128 stands for zero in the data rows.
Here are some numbered points:
(117, 114, 148, 120, 102, 163, 148, 167) 0
(134, 129, 86, 139, 68, 157, 138, 156) 1
(141, 106, 105, 159, 216, 89, 64, 127) 2
(67, 139, 105, 128, 63, 116, 111, 85) 3
(151, 128, 126, 152, 207, 93, 138, 157) 4
(106, 138, 182, 67, 86, 161, 162, 114) 5
(127, 142, 181, 94, 71, 135, 162, 134) 6
(86, 169, 112, 132, 57, 136, 109, 88) 7
(113, 120, 163, 110, 102, 167, 166, 149) 8
(121, 86, 131, 103, 143, 102, 99, 135) 9
(126, 142, 146, 129, 101, 181, 138, 160) 10
(146, 159, 168, 138, 157, 137, 142, 95) 11
(140, 188, 168, 116, 71, 143, 189, 106) 12
(133, 127, 171, 89, 96, 164, 179, 134) 13
(145, 127, 197, 105, 128, 140, 169, 133) 14
(109, 141, 98, 144, 88, 132, 120, 94) 15
(124, 136, 93, 165, 168, 163, 131, 159) 16
(110, 83, 152, 131, 68, 143, 175, 199) 17
(128, 121, 174, 98, 156, 117, 152, 136) 18
(161, 91, 40, 178, 161, 122, 99, 188) 19
(83, 170, 120, 135, 63, 120, 133, 76) 20
(98, 149, 92, 145, 130, 97, 107, 100) 21
(148, 122, 108, 146, 233, 85, 74, 109) 22
(126, 116, 76, 152, 135, 117, 132, 150) 23
(128, 79, 127, 135, 185, 92, 69, 104) 24
(163, 135, 150, 134, 121, 195, 140, 163) 25
(134, 195, 192, 107, 46, 180, 170, 114) 26
(119, 88, 166, 92, 99, 139, 159, 185) 27
(102, 141, 100, 135, 171, 109, 126, 105) 28
(146, 131, 185, 114, 136, 167, 140, 112) 29
(122, 130, 12, 165, 44, 141, 154, 147) 30
(105, 122, 204, 72, 82, 127, 160, 141) 31
(127, 112, 113, 160, 220, 101, 55, 105) 32
(135, 142, 122, 152, 242, 132, 132, 129) 33
(138, 128, 168, 105, 189, 101, 157, 144) 34
(153, 141, 51, 180, 205, 82, 106, 168) 35
(59, 144, 77, 106, 71, 104, 66, 36) 36
(123, 126, 184, 119, 131, 160, 138, 135) 37
(116, 112, 189, 86, 90, 145, 157, 122) 38
(105, 122, 131, 143, 190, 90, 108, 92) 39
(132, 95, 99, 146, 34, 145, 128, 168) 40
(123, 138, 81, 139, 66, 163, 136, 166) 41
(88, 137, 82, 124, 124, 105, 119, 105) 42
(152, 114, 68, 208, 230, 95, 111, 189) 43
Which three points above are nearest to each new point by angle? Their numbers follow each, nearest first.
(170, 173, 165, 129, 172, 141, 131, 93) 11 29 33
(78, 130, 124, 71, 93, 80, 107, 61) 36 3 42
(138, 115, 172, 62, 95, 124, 116, 140) 31 38 6
(109, 125, 37, 154, 116, 117, 117, 141) 23 30 19
(155, 136, 160, 136, 193, 127, 125, 131) 33 4 34
(124, 116, 41, 163, 97, 136, 150, 157) 30 23 1
(139, 88, 145, 131, 156, 93, 89, 118) 24 9 2
(149, 142, 123, 133, 223, 117, 125, 136) 33 4 22
(131, 105, 75, 159, 108, 139, 152, 132) 30 23 1
(149, 175, 182, 126, 51, 207, 169, 109) 26 12 13
(115, 135, 158, 62, 100, 96, 108, 61) 36 5 38
(98, 92, 125, 113, 70, 142, 142, 194) 17 0 27
(132, 155, 121, 112, 73, 157, 142, 106) 26 12 7
(138, 110, 129, 154, 133, 173, 130, 178) 25 16 10
(141, 119, 56, 129, 84, 123, 158, 150) 30 1 41
(155, 137, 154, 122, 184, 112, 152, 127) 34 4 33
(150, 89, 133, 90, 134, 114, 102, 127) 9 24 2
(49, 115, 124, 108, 89, 86, 87, 28) 36 3 20
(129, 111, 85, 138, 66, 148, 140, 153) 1 40 41
(141, 169, 139, 164, 236, 147, 153, 125) 33 4 11
(140, 106, 44, 164, 154, 108, 92, 178) 19 23 35
(128, 74, 178, 75, 126, 140, 85, 137) 9 38 27
(138, 173, 190, 112, 75, 203, 176, 115) 26 12 13
(122, 111, 29, 194, 117, 83, 94, 163) 23 19 35
(136, 125, 64, 162, 107, 163, 127, 134) 30 1 41
(156, 99, 82, 148, 138, 124, 112, 184) 19 23 43
(125, 192, 197, 112, 46, 175, 165, 105) 26 12 6
(78, 129, 90, 139, 90, 118, 67, 67) 36 3 15
